One vector is turned by the same rotation once a step. Each row is the vector after some number of steps, and that number follows the row.
The counts run from 0 to 385.
[136 130 161  93 118 130 146 136 113 104 126 167  61  88 101 123 124 122
 117 140 113 131 136 103 115 155 110  77 157 105 158  86 113  72 120 154
  95  92 128  64 127 139 116 177 140 157 113 117 136 114 119 139 105  97
 167]
253
[176 103 148 114 103  94 119 148 124 138  99 134  63 132 108 176 152 130
 155 131 137 119 126 109  84 142  92 117 157 137 167 129  76  96 163  78
  85 115 115 122 170 154 116 121 107 148 177 140 109 132 119  96 138  99
 148]
307
[146  78 140  77 116 113 159 127  94 183 126 109  94  83 110 162  89 133
 165 131 134 101 130 155 109 164 107 111 150 114 174  98 144 114 101  75
 110 113 126  71 140 100 102 145 137 142 160 118 150 116 115 153 103 161
 136]
300
[ 99 110 132 125 117  70 122 115 130 151  73 121  85 122 111 111 148 145
 127 125 115 123  88 128 117 138 182 117 162  72 128  99 123 136 112 141
 124 115  36 115 134 119  84 138 139 131 148 122 155 126  82 139  71 143
 111]
54
[125  72 115  82  78  84 186 135 112 154  98 104  93  95 114 119 150 141
 146  85 151 128  96 122 165 134 156 128 124 147 119 144 136 136 127 120
 132 138 111 121 135 122  78 152 148 123 123 165 151 163  86 132 118 170
 121]
288
[137 104 145 116 138  73 115 111 112 179 136 139  80 114 100 122 114 115
 149 133 124 133 137 138 123 145 100 108 168 125 170  88 124  81 120 102
  61 117 116 118 123 112  65 137 171 125 154 163 155 134  82 143 117 139
 164]
75
[147 113 140  96 116 111 148 103 102 169 147 141  69  86 113 126  90 115
 181 140 114 125 149 156 128 114 101 110 140 109 132  80 148  95 123 120
 114  88 141  89 140 108  93 190 155 146 105 125 160 128 104 164  94 154
 125]
121
[126  82 122  73  99  93 171 171 117 162  97 136  87 116  87 133 148 135
 144  50 140 127 107 113 168 148 120 124 136 158 107 165 132 126 116 104
 109 137 129 117 148 117  95 131 125 113 147 184 139 145 105 149 149 135
 141]
198
[144 117 159 132 125  95 117 110 126 127 121 135  71 103  96 132 118 126
 131 167 135 126 127 116  73 146 112  79 177  96 183  85  86  89 140 137
  77 112  94 100 145 153  99 149 152 154 134 120 124 135 100 116 124 103
 161]
33
[116 152 123 100 115 120 154 133  93 177 101 106  63 124  74 130 106 140
 171 106 118 129 100 137 107 119 134 102 153 130  97 128 154 150  99 136
 115  66  96 133 190 133 138 148 135 149  98 154 159 109  97 171 108 113
 125]
321
[171 116 142  91 105 114 131 138 113 123 130 119  83  53 135 155  86 146
 149 144 119 124 113 113  98 139 111  93 143  99 173 133  99  85 141  99
 122 123 152  75 145 159 122 203 113 142 111  97 133 118 117  94 125 114
 138]
302
[164 125 149 135  96  87  98 161 115 118  99 148  77 146 115 180 169 161
 142 134 127 124 123 114  86 143 101  97 138 130 124 138  88 103 157  91
 100  98 103 115 180 165 122 143  79 144 151 125 100 130 132  99 128  85
 114]
131
[120 107 134 109 103  91 131 114 103 186  99 105 111 143 112 111 149 146
 142 116 123 124 107 148 139 130 155 120 134 125  82 122 158 153  99 127
 123 100  72 133 136 124  85 166 171 123 102 136 177 153  91 141  83 160
  79]
96
[175 130 152 116  78 125 115 150 110 141 109 148  74 132 124 166 167 155
 141 132 135 105 140 104 116 125  89 102 134 154 118 136  98  97 152 117
  95 105 148 118 155 183 120 171 126 146 104 136 118 164 113  89 148  75
 114]
265
[128 140 141 142  92 108 112 137  98 153 108 139  79 136 113 116 172 162
 125 115 115 125 122  99 135 109 129  95 137 124  86 128 130 128 131 162
  99  89  99 138 155 174 107 196 176 144  70 136 147 160  86 116 119 100
 100]
183
[158 100 121 127  98  84 122 126 121 181 100 141  45 170 104 153 173 137
 169 128 148 116 127 142 104 145 112 128 138 156 128 107 111 123 151  92
  91  85  96 158 157 128  87 117 143 141 166 165 125 152  97 141 118 125
 116]
267
[122 116 162 100 109 100 148 133 127  94 113 176  63  88 103 101 152 116
 105 120 124 131 127  87 143 137 126  91 148 101 143  85  99  68 132 160
 103 103 111  86 118 133  90 158 151 164 119 121 131 129  95 133 110  91
 164]
294
[179 113 130  95  75 120 131 125 106 106 119 116  73  73 142 167 109 150
 149 150 139 111 128 115  92 125 110  99 134 120 155 138  92 104 160  87
 131 119 158  98 169 163 118 188 115 143 106  97 123 144 125  83 128 114
 115]
261
[119 130 132  57  93 123 176 163 102 125 101 144  76  93  96 135 118 141
 146  72 115 127 106 107 147 132 133  95 124 119  94 161 145 117 112 124
 138  97 131  73 164 112 136 175 107 142 103 136 149 104 116 160 116 106
 127]
105
[118  80 154 109 118  66 135 157 125 151 101 138 110 113 104 104 172 146
 102  91 131 140 113 107 163 170 133 110 155 120 157 125 103 103 124 119
  87 149  85 118  92 119  78 138 160 130 161 151 142 149  79 120 120 124
 159]
291
[169 118 124 125  74  96 132 124 107 173 134 158  52 123 135 144 144 131
 183 115 130 121 144 134 125 110  90 123 115 160 100 129 148 101 152  90
 113  94 158 133 171 127  99 160 137 134 102 159 143 158 106 134 131 121
 100]
309
[120 115 146  69  97 103 146 157 107 114  90 128 128  61 110 134 113 170
  99 100 104 135 100  95 126 146 149  81 155  87 132 143 124 110 117 140
 129 137 118  75 131 141 124 196 113 127 106  91 150 119 112 106 124 104
 121]
16
[153 125 117 129  71  93 127 129 134 105  79 113  69 125 139 163 171 177
 144 138 122 111 102 113  79 121 148 108 129  99 114 139  88 128 167  97
 146 112  99 125 178 156 100 154 100 146 125 103 109 146 113  94 109 118
  88]
0
[154 152 130 121  76  94 104 147 102 148 114 144  78 137 116 158 160 159
 161 115 123 122 114 103 134 100 120 101 118 151  83 153 119 112 165 112
 104  96 134 141 183 171 117 175 115 138  74 150 130 142 114 103 138  87
 106]
89
[160 133 144 115 114 100  89 123 118 142 102 121  83  95 138 166 112 162
 145 169  99 134 111 133  63 144 127  90 154  76 160 114 101 105 144  83
 106 126  99  84 161 150 113 176  96 124 138  84 121 114 112 103 103 123
 105]
82
[112 133 126 109 112 119 144 128  96 180  95 120  73 152  75 113 139 141
 145 109 121 118 111 144 124 118 129 115 141 127  90 115 144 149  91 151
 105  64  79 119 161 107 118 145 160 158 103 154 149 132  99 171  96 119
 108]
186
[102 121 126  83 121  67 126 178 136 125  83 137  96  99 106 136 124 147
 137  90 114 146  80  88 123 157 144 105 170  95 152 153 107 108 127  98
 106 153  78 105 144 124 104 126  89 116 149 138 122  98 108 136 129  99
 168]
62
[119 115 107  87 117  84 131 131 127 174  68  82  94 108 109 148 112 169
 156 109 125 121  68 129  94 149 174 123 159 117 126 162 116 169 121  90
 138 130  71 132 163 136 105 134 103 122 143 117 131 116 104 130 112 152
 101]
369
[155  77 140  93  98 114 176 126  99 156 134 136  85 109 108 124 150 122
 137 122 157 117 147 139 172 144  94 108 137 151 142 110 135 101 115 139
 101 118 152 102 116 128  91 189 185 148 107 158 153 168  94 132 135 142
 121]
72
[121 132 129  87 116 125 153 138  87 172  95 103  94 134  99 151 116 157
 162 112 101 118 107 139 105 119 133 115 133 129  75 127 159 155  90 115
 140  83 107 103 179 114 143 173 123 148 104 128 142 108 116 156  98 126
  78]
366
[130 122 141  71  84  96 167 162 135  93 102 156  71  73 116 133 133 130
 130  94 141 135  98  71 142 142 121  94 147 113 140 152  91  90 159 136
 122 124 148  88 150 154 116 167 105 132 108 130 133 132 116 113 140  98
 162]
20
